In the rows, 128 means zero.
The same turns and mirrors carry the whole set onto itself and the rows of a family onto each other. Which other rows belong to the same family as each row named below? List them in the order they appear above.
These 15 rows form 3 families of 5 rows each.
k_115: [125 163 150 102 125 146 140  98 159 134 136 107 158 156 139 148 142 137
 134 128]
k_99: [110 160 110 125 118 182 145 121 149 130 131 109 160 140 124 147 132 161
 125 126]
k_744: [122 126 142 145 139 107 113 151 113 124 135 155 135  99 115  88 133 109
 129 146]
k_427: [116 142 130 108 130 144 136 147 134 105 142 104 138 130  89 181 147 126
 150 105]
k_504: [130 117 127 153 122 125 138 147  96 151 131 147 141 108 134  85 116 120
 128 136]
k_226: [143 124 149 147 128 104 118 144 102 129 151 129 136 134 155 101 139 108
 132 166]
k_561: [134 118 122 135 120 129 155 191  89 129 135 122 132 114 118 132 128 104
 138 116]
k_975: [127 123 139 117 128 107 133 178 110 105 138 133 128 104  94 142 137  99
 145 117]
k_53: [139 138 150 134 133 132 114  91 134 153 144 125 152 148 155 107 137 132
 137 159]
k_44: [122 163 150  96 114 127 159 154 141 103 140 101 145 147 129 168 150 116
 127 117]
k_292: [108 143 134 154 149 141  99 103 142 134 137 139 148 121 123  92 140 143
 125 153]
k_585: [104 155 126 131 143 164 113 100 154 122 142 107 151 140 107 150 148 154
 137 126]
k_417: [121 145 111 119 118 163 160 175 123 116 134  98 144 135 111 170 137 129
 136 110]
k_373: [115 142 119 146 122 158 132 103 132 152 130 138 158 124 138  94 120 155
 120 143]
k_405: [133 139 150 124 115 100 145 184 104 100 149 115 131 132 139 139 148  97
 125 140]

The rest of the family of k_44: k_115, k_226, k_53, k_405
The rest of the family of k_427: k_744, k_975, k_292, k_585

The same turns and mirrors carry the whole set onto itself and the rows of a family onto each other. Which other rows belong to the same family as each row named below? List them in the order they appear above.
These 30 rows form 5 families of 6 rows each.
k_205: [164 175 140 122 118 117 101 114  96 128 130]
k_516: [141 175 119 100 145  81 129 114 126  92 102]
k_641: [160 124 144 103 155 109 179 100 129  94 132]
k_775: [155 181 142 113 118 119 108 108 116 133 143]
k_13: [192 116 139 120 131 140 142  94 133 115 131]
k_81: [168 117 144 132 108 130 117  99 111 124 130]
k_649: [135 160 149 118 112 114 142  88  88  99 137]
k_930: [137 137 142  89 177 117 163 127 128 107 134]
k_477: [188 132 120 105 159 129 124 144 120 130 114]
k_350: [168 140 129 115 179 142 142 134 116 108  90]
k_918: [184 129 161 127 128 150 142 110 130 118 136]
k_787: [139 146 137 108  98 108 145  87  92 102 121]
k_100: [137 112 149  90 156 120 155 125 143  94 117]
k_91: [121 155 124  94 166 112 120 131 125  87 102]
k_888: [175 122 153 130 117 131 130 102  96 122 141]
k_643: [146 112 129  99 149 119 176 108 110  92 125]
k_639: [129 139 117 101 161  96 120 135 124  98  96]
k_322: [166 138 131 107 178 144 121 140 127 108 101]
k_290: [200 142 128 120 158 122 127 129 129 120 101]
k_362: [173 148 144  97 168 141 132 144 141 117 101]
k_499: [172 184 134 111 112 124 119 111  97 130 113]
k_246: [140 163 148 123 115 135 147  79  97 100 126]
k_597: [162 180 135 125 118 122  98 120 125 110 101]
k_957: [180 125 149 108 111 126 139 107 105 137 144]
k_210: [174 181 118 110 127 114  98 110 133 119 112]
k_196: [135 160 133 101 122 110 155  75 124  85 129]
k_889: [136 121 144  94 174 132 157 122 129  91 128]
k_577: [129 160 130  96 153 116 131 127 130  85  81]
k_595: [134 181 111  92 150 101 134 125 108  98 104]
k_281: [122 150 151 109 113 107 146  92 126  86 136]

The rest of the family of k_957: k_787, k_100, k_362, k_499, k_577
The rest of the family of k_13: k_516, k_641, k_290, k_210, k_196
The rest of the family of k_281: k_477, k_918, k_643, k_597, k_595
The rest of the family of k_775: k_81, k_930, k_350, k_639, k_246

The same turns and mirrors carry the whole set onto itself and the rows of a family onto each other. Which other rows belong to the same family as each row named below? List them in the order they appear above.
These 16 rows form 4 families of 4 rows each.
k_352: [113 120 115 114  92 127 114 116 143 132 101 129  99 135 116 175 110 140
 120]
k_593: [118 134 113 146 149 115 158 114 136 106 133  98 106  98 139 102 118 138
 133]
k_419: [137 120 147 141 154 122 109 146  96 138 121 151 133 155 112 134 107 125
 155]
k_850: [129 123 157 155 139 112 162 108 119 128 127  96 117 112 156 122 124 134
 138]
k_697: [153 100 150 119 140 170 141 118 130 153 130 142 141 141 144 123 133 113
  94]
k_780: [104 104 138 122 108 138 134 142 143 152  97 142 109 113 137 167 108 147
 130]
k_451: [121 124 131 135 146  92 156 106 131 120 142  94 111  95 142 111 120 150
 126]
k_599: [133 138 132 142 115 105 142  83 127 109 125  86 102 126 136 134 126 131
 121]
k_244: [143 117 109 106 152 173 140 122 139 135 145 130 138 120 126 102 125 116
  83]
k_188: [132 131 103 133 168 126 105 148 109 114 131 153 125 143  96 110 104 125
 145]
k_407: [ 96 121  95 107 120 144 128 148 150 136 110 134 109 101 115 150  99 149
 124]
k_992: [102 101 109 105 118 120 123 142 154 142 111 151 102 106 121 151 103 160
 123]
k_75: [138 119 122 121 167 108 100 145 102 133 141 154 133 145  97 117 104 134
 138]
k_879: [155  99 127 104 152 150 137 112 143 139 148 140 135 126 135 100 132 126
  79]
k_278: [162 118 129 114 124 157 126  91 134 129 135 124 127 151 128 127 136 111
  79]
k_487: [148 133 123 128 135 120  93 118 103 121 124 142 122 171  94 141 111 117
 133]

The rest of the family of k_593: k_244, k_188, k_407
The rest of the family of k_451: k_992, k_75, k_879

The same turns and mirrors carry the whole set onto itself and the rows of a family onto each other. Which other rows belong to the same family as each row named below? List them in the order they appear above.
These 32 rows form 8 families of 4 rows each.
k_909: [111 132 103 108 116 139 120 146 104 159 107 118 156]
k_351: [144 135 142 139 122 110 113 134 103 173 157 121 117]
k_307: [132 138 117 119 136 119 121 135  92 170 112 119 167]
k_248: [139 128 104 130 107 107 112 147  94 161 145 139 128]
k_993: [152 144 162 121 160 133 125  95  89 116 121 132 137]
k_958: [139 111  88 131 140 131 113  96 111 102 137 144 114]
k_665: [120 159 126 126 128 144 110 106 128 163 117 114 167]
k_464: [126 143  97 120 110 144 112  94 124 103 147 143 123]
k_234: [136 125 151 117 169 125 138 116 131 109 109 145 105]
k_779: [113 133 123 135 118  99 114 163 106 152 129 143 116]
k_795: [147 116 123 127 175 131 123  92  96 112 110 130 139]
k_978: [143 131 100 108 135 142 121 104 137  94 133 136 102]
k_409: [136 115 145 152 124 120  92 124 103 174 121 135 108]
k_686: [134 135 124 129 136 159 117 103 139  92 107 122 100]
k_514: [118 149 114 126 126 131 115 119 125 175 134 104 158]
k_524: [102 144 124 125 136 112 121 151 111 159 102 126 152]
k_457: [131 151 114 148 130 124 109 155 101 153 116 103 150]
k_844: [151 116 150 102 166 147 141 111 129 127 106 122 120]
k_414: [137 145 113 154 119 117 106 160 100 150 131 112 130]
k_456: [156 134 143 105 171 138 131 102 116 105 109 124 119]
k_399: [150 140 147 145 111 117 103 126 107 155 157 141 107]
k_428: [152 115 160 110 149 138 128  93 119 121 115 139  97]
k_901: [145 141 150 109 157 153 131  92  95 112 107 144 127]
k_51: [111 128 114 139 122 140  92 110 126 175 103 120 143]
k_976: [115 128 110 113 144 136 131 112 155 102 116 146 109]
k_483: [125 122 114 102 127 154 123  84 147 117 114 135 113]
k_317: [138 139 139 132 111 112  99 153  95 167 130 127 110]
k_38: [133 137 107 113 118 156 119  94 114 101 134 157 105]
k_166: [145 133 146 131 150 153 120 106 125  96 105 122  97]
k_737: [139 119 134 121 116 117 119 161  80 157 129 135 116]
k_928: [114 152 115 119 116 133 102 138 114 170 106 110 151]
k_83: [140 110 108 106 127 148 130 114 149 115 135 136  95]

The rest of the family of k_38: k_351, k_514, k_901
The rest of the family of k_409: k_958, k_795, k_51
The rest of the family of k_737: k_909, k_844, k_83
The rest of the family of k_456: k_978, k_317, k_928
The rest of the family of k_993: k_665, k_464, k_399

The same turns and mirrors carry the whole set onto itself and the rows of a family onto each other. Which other rows belong to the same family as each row named below? List them in the order they appear above.
These 30 rows form 10 families of 3 rows each.
k_695: [116 124 129  96 137 135 139 130 167 155 140 120 119 152 153]
k_343: [140 100 153 105 138 101 106 131 110 155 149 114 130 148 126]
k_375: [148 113 144 140 125 105  97 129 103 152 122 113 146 132  94]
k_864: [111 111 105 123 122 148 102 111 128 126 103 141 136 141  90]
k_554: [161 100 148 137 100 134 109 160 135 100 133 125 146 126 134]
k_147: [115 140 115  84 130 124 123 110 146 163 157 131 130 128 135]
k_223: [124 139 125  96 123 158 104  89 129 124 143 124 143 147 151]
k_982: [109 117 105 101 142 125 110 117 147 168 148 124 113 117 131]
k_798: [168 106 149 138 139 100 128 143 104 128 149 107 131 126 118]
k_542: [155 140 126 121 130 155 136 104 124  90 156 116 137 125 155]
k_587: [111 151 110 135 127 163 116 126 130 151 102 128 142 161 119]
k_345: [157 139 141 162 134 126 147 148 129 101 149 119 145 113 137]
k_296: [117  92 119  89 143 141 132 122 134 111 148 138 111 150 136]
k_664: [134 157 102 137 115 129 119 113 136 150 124 127 148 101  94]
k_823: [123  95 127 108 133 115 117 138 103 150  91 144 144 135 133]
k_257: [148 108 110 145 133 144 147 134 123  83 130 130 122 117 106]
k_339: [118 135 122 107 145 157 147 138 136 133 145 124 119 166 161]
k_363: [122 145 114 144 117 143 120 125 159 158  95 120 144 133 105]
k_793: [117 148 133 148 118 134  94 122 131 151 109 130 167 136 107]
k_836: [128 133  95 149 130 129 112 121 138 153 123 120 127  91  98]
k_869: [142 120 105 132 147 122 145 134 141 130 162 115 106  91 134]
k_240: [140  89 133 109 143 110 144 150 103 127 115 140 131 128 154]
k_235: [142  93 152 106 103 133  98 153 140 118 140 130 141 146 149]
k_811: [142 153 117 139 114 161 106  92 121 108 121 119 156 124 122]
k_187: [156 145 113 124 134 123 160 130 139 121 167 120 125  96 132]
k_48: [115 125 148  98 140 125 121 131 140 143 162 130 138 154 163]
k_408: [156 136 123 152 134 137 166 147 157 117 134 110 122 117 134]
k_186: [145 150 113 161 137 160 156 147 126 109 124 117 129 136 131]
k_762: [147 101 125 140 132 115 137 149  98 126  90 137 145 115 127]
k_402: [141 102 144 129  92 137  84 148 136 124 116 131 155 137 123]

The rest of the family of k_187: k_147, k_664
The rest of the family of k_402: k_554, k_235
The rest of the family of k_408: k_695, k_363
The rest of the family of k_982: k_836, k_869
The rest of the family of k_798: k_343, k_375
The rest of the family of k_186: k_587, k_339

The same turns and mirrors carry the whole set onto itself and the rows of a family onto each other. Which other rows belong to the same family as each row named below? List them in the order they appear above.
These 36 rows form 9 families of 4 rows each.
k_953: [109 135 130 122 138 128 124 144 123 157 111 157 135  97 104 131  79 163
 179 116 145 119]
k_328: [137 187 149 109 187 129 143 116 146 153 119 161 136 123 116 151  79 149
 166  94 123 124]
k_852: [111 161 135 115 142 120 140 122 149 116 128 135 118 138 111 136 167 101
 120  97 133 148]
k_874: [148 195 153 116 184 130 154 116 135 129 110 159 129 116 114 152  96 140
 156 115 118 126]
k_185: [102 147 130 123 124 111 118 140 132 177 128 160 146 123 112 104  64 166
 167 103 124 123]
k_431: [103 121 135 138  85  93 131 146 141 149 127 147 137 136 100 109 141 131
 134 104 121 136]
k_940: [ 99 140 135 137  89  97 125 142 126 143 138 143 132 138 109  85 118 130
 124 119 114 138]
k_712: [117 133 135 133 119 110 130 145 134 167 104 162 150 103 103 134  86 170
 180 113 126 118]
k_199: [151 185 132 115 194 142 147 134 131 149 116 144 136 121 127 158  98 141
 144 110 107 141]
k_289: [120 172 152 129 143 104 154 126 151 144 146 133  92 161 109 130 140 108
 115  87 116 159]
k_365: [110 125 143 153 105  97 119 143 135 164 154 135 134 143 107 105 131 112
 139 120 115 146]
k_772: [151 185 143 107 182 130 156 118 137 150 101 173 127 134 112 165  94 148
 147 100 120 139]
k_204: [132 162 147 124 140 109 155 122 158 122 120 148 126 144 103 147 170 107
 124  93 118 143]
k_529: [145 175 147 119 175 125 155 121 150 139  98 163 138 111 107 173 115 145
 170 101 122 125]
k_229: [131 178 135 108 186 142 146 119 142 127 102 157 125 111 110 162 119 136
 164 104 138 131]
k_110: [127 131 137 148 138 118 126 146 121 179 127 165 140 119  97 117  79 150
 186 129 122 127]
k_440: [126 145 115 127 144 132 126 158 112 176 118 153 145 116 118 117  69 166
 158 121 111 133]
k_625: [128 177 139 137 157 115 140 116 152 138 137 141 130 150 116 139 163  95
 135 110 104 160]
k_847: [ 89 118 131 129  95 107 117 148 131 146 136 135 128 124 105 105 127 130
 135 109 140 136]
k_125: [145 181 132 132 190 136 146 119 139 153 109 172 136 126 106 150 111 133
 182 120 112 140]
k_300: [ 85 120 132 139  92 110 133 137 127 135 133 136 134 158 105 107 128 143
 138 109 109 132]
k_853: [130 176 139 113 142 110 150 117 148 135 124 151 120 164 116 141 150 111
 101  92 112 160]
k_380: [ 97 140 133 125 103 100 127 136 141 152 148 150 130 160 104  84 127 122
 119  93 120 142]
k_851: [131 170 152 121 181 140 158 113 137 123 109 147 132 135 111 172 104 152
 169 105 112 120]
k_672: [141 165 138 122 159 125 148 139 135 134 143 130 122 153 119 132 146 102
 100 102 107 154]
k_786: [110 164 124 131 141 118 138 140 129 182 112 164 115 124 108 120  64 173
 179 105 119 139]
k_86: [132 181 152 110 166 118 152 113 156 129 140 151 120 160 108 131 141 104
 117  83 121 142]
k_833: [103 131 137 128  88  91 124 143 132 166 137 144 131 152 114 109 113 135
 111 103 118 150]
k_180: [101 134 137 134 128 125 132 135 122 151 113 146 146 125 112 136  74 179
 182 116 113 115]
k_201: [131 202 143 120 184 123 155 116 150 155 116 148 106 132 120 159 100 143
 158  93 113 150]
k_476: [125 140 139 123 127 111 129 143 121 181 114 165 138 122 110 132  57 173
 157 111 126 128]
k_445: [116 155 148 126 145 125 159 116 143 107 129 137 121 168 105 142 158 116
 126  98 108 138]
k_781: [ 99 134 134 139 101  99 137 149 130 171 142 149 101 152  98  91 104 139
 136  99 121 148]
k_370: [116 125 121 134 109 115 128 162 116 160 144 138 131 147 110  92 117 129
 113 114 111 146]
k_446: [130 180 148 123 144 113 153 118 142 113 132 146 118 150 108 122 153 102
 110 107 112 146]
k_55: [116 155 140 131 128 114 126 139 119 160 116 157 143 104 113 116  61 168
 170 127 120 118]

The rest of the family of k_781: k_289, k_786, k_201
The rest of the family of k_529: k_431, k_712, k_204
The rest of the family of k_370: k_199, k_440, k_672
The rest of the family of k_445: k_300, k_851, k_180
The rest of the family of k_86: k_328, k_185, k_380
The rest of the family of k_853: k_772, k_833, k_476

